One hidden turn or mirror swaps the rows below in pairs. Which row is each named row swapped with?
mapa: [  5.1  15.2   1.9   6.9 -16.4  -9.3  -1.7  -6.8  -5.9 -10.9  -5.9  60.8
  -9.9  -5.4  18.5  -4.4   9.9  -5.7   2.5   4.1 -36.2 -21.0]
mivad: [  4.4 -17.5 -20.4 -10.0  -6.0  17.6  -6.4  44.3   2.6  11.4  -0.2  -0.7
  12.2  34.8  22.0   1.6 -21.9   3.3  21.9  33.7   0.4 -14.8]
muz: [-23.3  13.0  -3.4  -9.0 -20.9  13.8   2.2   5.6  18.0  23.2 -22.4  28.8
 -32.9 -15.5   7.0  16.5  18.7  -3.7   7.4 -30.9   6.3 -13.3]
soraf: [-17.4 -24.2  -8.8  -9.8  -9.3  -2.8 -24.8  -2.6  33.1  41.1 -10.5  23.8
  -5.0 -29.5  -6.0   5.8   3.5  -7.8   7.4 -20.2 -22.6   2.6]
gak: [-12.4  -1.7  -3.8   1.2   4.4 -28.0   1.0   9.4  19.4  11.6 -12.2 -21.1
  -6.6 -37.4 -12.7  36.7   6.6   8.9  15.7 -22.2  16.0  17.1]
Sisob: [  0.2  22.4  -1.0  11.7 -14.2   5.2 -14.9 -10.9  15.4 -15.6 -11.8  19.5
   5.4 -52.6  11.9   5.2  15.4   8.8  -4.0  14.9 -13.6 -33.3]
Lepev: [ 39.0  20.8   7.0   1.4 -11.5  12.0   6.4  24.3  27.6  42.9 -18.5  25.5
  -1.2   3.8  22.6  -3.1   4.4  -9.8  -3.4   4.6  -1.9  26.5]
Zuvu: [  1.8 -27.4  -5.7   0.3  23.3 -19.0   2.0  10.7  19.4  15.5  -8.8  -0.9
  17.1 -35.5   6.8   3.6  -2.0 -20.2  24.4  12.0 -36.6  10.1]
Mobe: [ -0.2 -20.8   4.8   2.6 -19.8   5.8 -21.4   1.4  26.7  27.0  -8.8  24.0
   0.1  29.5  28.7 -41.6 -21.1 -14.5  -5.8   5.6   2.7  -0.3]
buro: [ -2.4   2.0 -14.4  -9.9  -5.6  10.4   1.4  22.7  18.3 -18.8  23.3  27.0
  -8.7  21.0  28.8  23.4 -22.5  -5.6 -19.1  34.2  -8.9   2.5]
vazum: [ 11.1   3.5 -13.3  -4.6 -17.4  26.5 -19.8   7.2  11.2  36.7  26.5   6.9
  13.0  40.9  15.5 -15.9 -12.9 -10.8  11.4  -9.8  15.4 -14.3]
Pirad: [ 25.4 -22.0   1.0  31.1  11.9 -31.0 -16.4  -3.4  22.7 -14.2 -13.2  -6.7
 -17.5 -16.9   9.7  -1.9   1.3  -5.8  -2.8  -6.2 -33.1  29.5]
pabig: [ 13.2   8.0 -12.0  18.9   8.2  38.5  -4.7  12.4   6.9  16.8  -8.8 -53.0
   2.0 -19.0  11.3  22.4  -4.1 -26.7   2.5  -2.1  -2.6  20.0]
Kifu: [-18.7 -25.5 -17.7  10.9 -34.7  12.5 -15.7   9.8 -14.8  -1.9   9.8   0.3
 -11.1  -9.5   1.1   5.0 -48.1 -10.4   3.5  -9.1  -6.8 -21.1]
vaz: [ -4.8  -7.4 -22.7  10.6  34.5   9.5  -6.1  12.0  18.8  25.0   8.4 -34.7
  26.1  -4.7  19.5 -38.9  -2.6 -16.1   5.1  -1.3  -0.8  -3.6]
Lus: [  5.8   2.4  -4.5  25.2 -10.6  -8.4  -1.5  35.9  10.1 -33.8  -9.3  -8.7
 -22.7 -15.7   7.7  16.9  14.5  17.4 -14.5  -8.7   3.8  34.0]
Koneg: [  9.6  14.7  14.2   9.0 -17.8 -33.5  18.1  29.0  16.6 -17.1 -19.2 -13.5
 -11.8 -16.5  13.8  22.8 -23.7   7.6  -1.3  10.1   0.6   8.7]
Guk: [  9.5  18.8 -11.1   4.9   4.1  -0.5  -2.2  -5.7  10.5  18.6  -3.4  -9.7
  13.9 -63.6  14.7  20.5   3.8 -11.9   1.3  -6.1  16.3 -17.6]
fidal: [  5.5  18.9  -8.0  19.1 -18.2  45.6  -5.2  29.5   5.0  -0.5   2.9  13.4
 -26.8  29.1  31.4  -3.7 -15.5  14.8 -15.8  -2.6   5.1  -6.6]
zib: [ -7.6   8.7  -2.4   2.5   7.7 -11.0 -11.5   9.7  -0.8  12.5 -11.1  53.3
  11.6  39.4  16.0  15.2   8.4 -12.3  -2.5  -7.8 -13.2  -8.0]
Faba: [-24.2 -11.8  -4.2   3.2   5.2 -17.2  -6.0 -21.1 -13.5 -43.6  -2.2  -0.7
  20.0 -22.9  11.5   5.3  -5.0 -19.4   6.8  -4.6 -25.8  -3.4]
pina: [-11.6 -10.9  -4.6  -3.1  -6.2   9.1  -1.3  24.1   8.6  24.6  -3.8  22.6
  -1.0  33.2   5.7 -43.2  20.1  -3.5   3.4  -1.3  13.7 -24.5]
buzu: [  6.0  11.6   3.2  14.4  -4.1  -7.0  16.4  -2.2  -4.5  -9.0 -37.3 -12.6
  -1.0 -43.9  -7.2 -12.9   0.9  11.7  -1.0   2.2 -36.6  -6.4]
rof: [ -0.7  15.0   8.8  -3.5 -25.5 -16.8  28.9 -12.4  -7.8 -22.1  -4.0   0.1
  43.9  -1.3   4.1  11.8  -9.1  -8.3  26.3 -11.5   3.4 -12.3]
resu: [-11.0  11.8  -6.5   5.4  -1.4  -3.9 -10.6   7.5   2.0 -28.6  -5.1 -62.7
  -2.4   8.9  10.5  -8.7   4.4   5.7   4.3   8.3   1.9 -13.9]
zug: [ 22.0 -15.1   4.2  10.0  -6.0  57.1 -10.2 -11.4   5.6   9.4  -8.0 -21.7
  -7.4 -21.1  13.7 -23.5  26.2  -6.5  -0.5   3.6 -19.5 -23.2]
nes: [-12.2   5.6 -27.7  19.1   1.0  36.8 -20.4  10.0   5.4  25.4  36.2 -21.5
  27.9  -3.2  18.0   8.9  -1.7 -22.4  -6.4  -1.5  16.0  15.1]
Keka: [ 27.0  -7.8 -12.0  -5.0   8.4  16.3  -6.1   9.6  14.3  10.9   0.5 -52.6
  -7.8  -3.4  11.7  19.1 -34.1   6.0  -5.0  -3.9   0.1  17.5]
Vovi: [ -2.2   9.3  22.4   6.1 -28.9  32.9   3.8   7.9  -8.0  -5.3  10.1  13.9
 -21.1  23.1  19.2  28.4 -18.5  -5.3 -13.0 -21.6  10.6 -12.6]
pafi: [-19.8  11.0   1.5  17.9 -14.6  46.2  -6.6  16.2  -2.9   7.6 -10.4  25.6
  10.9 -20.3  13.8  27.0  13.7  13.0  10.3  15.2   9.7 -27.3]
gat: [ -7.2 -20.0  -6.2   5.0  12.6  25.1 -22.2 -12.9   3.0  18.0  -0.4  42.9
  24.1   4.5  28.9  -7.6  26.2 -30.6  10.1  -6.7 -20.4   1.0]
pev: [ -9.5  10.1  -5.9  21.6  16.4   5.8  -4.5  16.0  23.8 -10.7  -2.0 -24.2
 -13.4   1.8   9.1  -8.2  22.6  -0.4 -24.0  -8.9  18.3  43.8]
matap: [ 50.1 -11.2  -6.5  -1.6  -9.1  20.5  -6.0   0.5  24.3  15.1  -9.8  27.3
   5.4   2.0   9.0  29.1  -9.2   1.1   8.1   2.9  25.2  24.2]
Timap: [ 15.8   2.7  -3.2   8.3  -0.6   8.5  -4.8 -21.5  21.6   0.5  -3.9  25.2
   6.3  24.6  15.4  24.8 -27.4  -5.9  -4.8  -2.0  43.7   7.5]
gufif: [ 18.9  -3.1  -1.7   4.2  -7.5  19.4  -3.7  14.2  32.4 -20.0   1.7  58.6
   0.8   0.5  14.7  -4.9 -14.6 -11.7   8.5  24.2  -4.8   6.2]
denav: [-11.8  -3.7  -3.5   0.3  -4.4  -3.6 -13.3  24.0 -16.1  36.1 -10.5   4.1
   9.5  12.4  27.3  -6.3  47.0 -36.2   5.8   5.1  -6.1  13.2]
Devaz: [  4.1  -1.8   5.4  -6.1  -8.9   0.6 -19.2 -13.7 -18.3  27.0  -0.3 -18.1
  -0.9 -37.0 -21.7  19.9   4.4   4.9   1.8 -28.8 -15.2  10.7]
dil: [ 32.4   9.1  -3.0   4.3  -7.6  -5.7  -4.7  12.9 -12.9 -11.6   5.7 -36.8
   6.2  21.1   3.7 -27.9  -0.5  19.7   2.0 -12.9 -29.3  -2.0]
Vises: [-19.6   0.8   4.5 -10.9   9.6  -3.8  -5.0  32.8  -9.7 -12.0  -4.1 -17.0
  14.2 -11.0  23.7 -37.7  17.6   6.4 -10.0  26.1 -23.4 -15.4]
vuv: [  0.4 -19.0   0.2   3.4  -6.6   7.5   0.8  25.2  -4.3  50.3  -9.7  47.7
   5.0 -13.5  17.1  -1.0 -16.9  -6.4  -0.7  14.3 -16.7 -18.9]
gib: [ 12.0   3.8 -24.0   4.5   1.5 -27.8   1.6 -11.3  -6.2 -10.5 -16.9 -38.4
  18.7 -12.1 -13.7 -25.0 -16.1  -9.2   6.9   9.2   8.7 -17.1]
tev: [-16.9  15.2  -8.8  -4.2  -3.8  -4.5  -7.8 -18.7  -8.8 -19.9 -13.7  10.2
 -10.1  33.5  15.3 -23.3 -24.6  -0.8  -3.3  -2.4   3.5 -38.0]
mib: [ 31.1   4.8 -15.7  27.5  10.8  -2.4  -6.4 -10.1  29.1   4.8  -2.5 -25.0
   0.2  15.3  16.4   9.6   4.9   4.8  -4.6  -8.5 -44.2  27.8]
Mumet: [  7.3   9.9  -7.0  -4.2  35.5 -17.1   8.7   9.4   8.4 -18.0  -9.6 -14.5
  39.5 -18.1  -3.1   9.9  10.8 -11.2   1.2   4.2 -21.7  15.4]
korum: [  2.8  -1.7  -1.1  20.7  -6.6 -16.3  -7.3  -2.3  19.4 -30.3 -16.6 -37.1
  11.6 -14.5  18.6 -41.3 -20.0  -1.4 -10.2  24.8  -7.4   3.0]
pere: [ -0.1  -4.1 -14.7  23.5   5.6 -12.8 -12.3 -21.3   1.5  12.6  22.8 -23.3
  29.3   2.5 -15.3  -8.2  -2.2  -2.3  10.4 -10.1  25.0  26.2]
bib: [-24.4   0.5   1.4   7.9  -7.0  17.4  -9.8  -4.4   0.2 -12.9  -2.2  15.7
  -7.9  34.4   9.1  -3.5  30.7   3.4   5.5  27.5  41.1  -5.9]
Dabes: [ 11.5  36.4  -5.8   4.2  -9.1  18.6  -9.3   4.3  12.9  16.7  -3.6  41.7
  -4.4 -17.4  13.2  16.6  28.5   1.6  -0.7   5.6  29.8  -9.3]
Vuto: [-17.9   5.8   6.9  -6.1 -17.5  22.1  -5.6 -35.2   4.3 -19.0  -8.1 -22.0
 -15.0  29.4  12.2  27.4   3.4   6.6   2.4 -14.5   4.7 -11.0]
pagid: [ 10.0  -7.2 -14.9  -2.4 -16.5  -5.5 -10.7 -15.0  -3.2  29.5 -19.8  12.7
  28.7  25.2  10.8 -16.0 -29.6   1.3  22.0  -5.6 -25.1 -19.4]

Swapped with Keka: fidal
Swapped with vaz: tev
Swapped with vazum: resu
Swapped with rof: denav
Swapped with mib: buro
Swapped with Mumet: zib

